Rotation paths and how fast each direction turns (degrees per step):
Each turn is a multiple of 5 degrees from 10 to 175, or 0.
Each row of a path follows its step; steps can be skipped.

step 2: [ -1   2   5   6   1 -17  19  14  -3  -5  27 -12  20  -2   3  14   2  12
  20 -14  17   0   9 -14  -9   2   9 -34  18  10   4 -19  11  -4 -13  17
  13   5  -5   8  -8   3  16  41 -13 -13  -1 -22  -7 -15  11   9   0   6]
step 10: [ 14  -4 -22 -25  13 -19   0 -16   9  -9   1 -13   9  12   4  16  -6  -9
 -11  -8  20  -1  -9   4   3 -12 -14  -9  14   6  27 -34  28   6  15  20
   1  -3   0  17  10  12  -3  18   6  -4 -11  15   6 -17  21  -4   1 -14]
step 12: [ 25 -28 -18 -14 -13   4   8  -5   4  18  12  21   7  -5  -3   5  -2 -15
   6  -6 -12  19 -14  -4  -6  -5  -7  -4  27  15  30 -18   9   8  -2  12
  -1   2 -22  20 -11 -11   7  -5  -2  13  16  28   4  14   3   6 -11  -4]
step 13: [ 24  -2 -15  11 -22 -18   3  13 -26   3  14 -14  -1  -5   2  17  24  -6
 -15   9  18   7  12 -22  -8   6  11 -20   0  14  -6 -20  20   0  -4 -10
   5   4   3   4 -15 -10  -7  15 -24   7  -1  -7  24  -8  21  -1  -2  25]
step 14: [ 13   2   0 -13 -11 -10   8   5  10   0  -2  -9   9  12 -14  -8  -8 -26
  10  -9  15  26  22  -6  20  21  -3 -11  22  11  32 -10  17   3  21  30
  13  10   5   1 -16   6  -1 -15  -7   8   1 -12  -3   7 -21  -8 -15   8]
step 18: [  3 -14 -11   1   8  -2  22 -29   2  -8  -1  -7 -10  10   0 -17  16 -14
  19 -10  16  10  14  -9   2 -14 -26   0 -10  18  -2  -6  15  -3 -11  35
  14  17  14  20  18 -11   7  16 -13 -19  -3 -20  12  -1  -3  10 -11   5]
step 22: [ 12  -4 -17  -1  11 -10  -3 -19 -10  -2  13   4  -5  -4   8  19  21 -20
  -6   4  28   0   9  -6  -1   4  11  15  -5  -9  -3  -5  21   2  23  13
   3  -3  14   6  10   1   5 -20 -30  18 -11   5  18 -19 -27  -2 -24  26]
step 30: [ 14  12   9   6 -12  -2   0 -28  -6  -4  19  -1  -6  -8  -9   3  23   5
  19   9 -11  15  -4 -34   0   9   1  18   9  -5  11  -7  16  24  12  15
  16   0  -8  27 -21 -16 -10  -2  -3   8  19   2  10  18 -24   4 -13   1]
Directions:
[ 3  5 -1 -2  5 -3 -5 -2  0  0 -2  4  5  1  5  0 -1 -2 -9 -3  3  2  3 -1
  6  3  8  1  3  0 -8 -3  7 -2  1 -5 -1  0 -2 -4  2 -1 -6  2  0 -6  0  4
  2 -3  2 -1  0  2] : 120
[-2  6  4  6 -1  1 -2  2  0 -3  2 -3 -6  1 -4 -4 -1 -3  3 -3  2  1  3 -4
  1 -4 -1  4  1  3  2 -3  8  1  8  2  6  1  2 -4  8  6  2  3  1  3 -6 -1
  6 -3  1 -2 -1 -2] : 85
[-3  2  4 -4  0  0 -2 -3 -2 -2 -3 -2  4 -3  4 -1  5  3  7  0  0 -2 -3 -2
  0 -2  4 -4  0 -2  6  4 -4 -3 -2  5 -4  4  0  0  8  3 -6  2  1 -8 -9  2
 -2 -4 -1  2  2 -3] : 45
[  3   1  -1  -5  -1   1  -1  -2  -1   4   2  -1  -2   0   1   1  -2  -2
   7   4  -1  -6  -7   0  12   1  -1   2   8   0   3  -3   3   1  -2   0
   0  -3   1 -11  -1   0   5  -1   2  -1   2  -2  -2   3   1   4   3   1] : 155
[-2 -3  0 -3 -1  1  1  1  0 -3 -2  5  2 -2  3 -3  2 -7 -1 -2  6  0  4  5
  6 -7 -2  0 -6  6  3 -3 -2 -1 -1  4  1 -2  5 -2  5  2 -2 -2 -3  2  7  6
 -4  6 -4 -3 -4  0] : 170
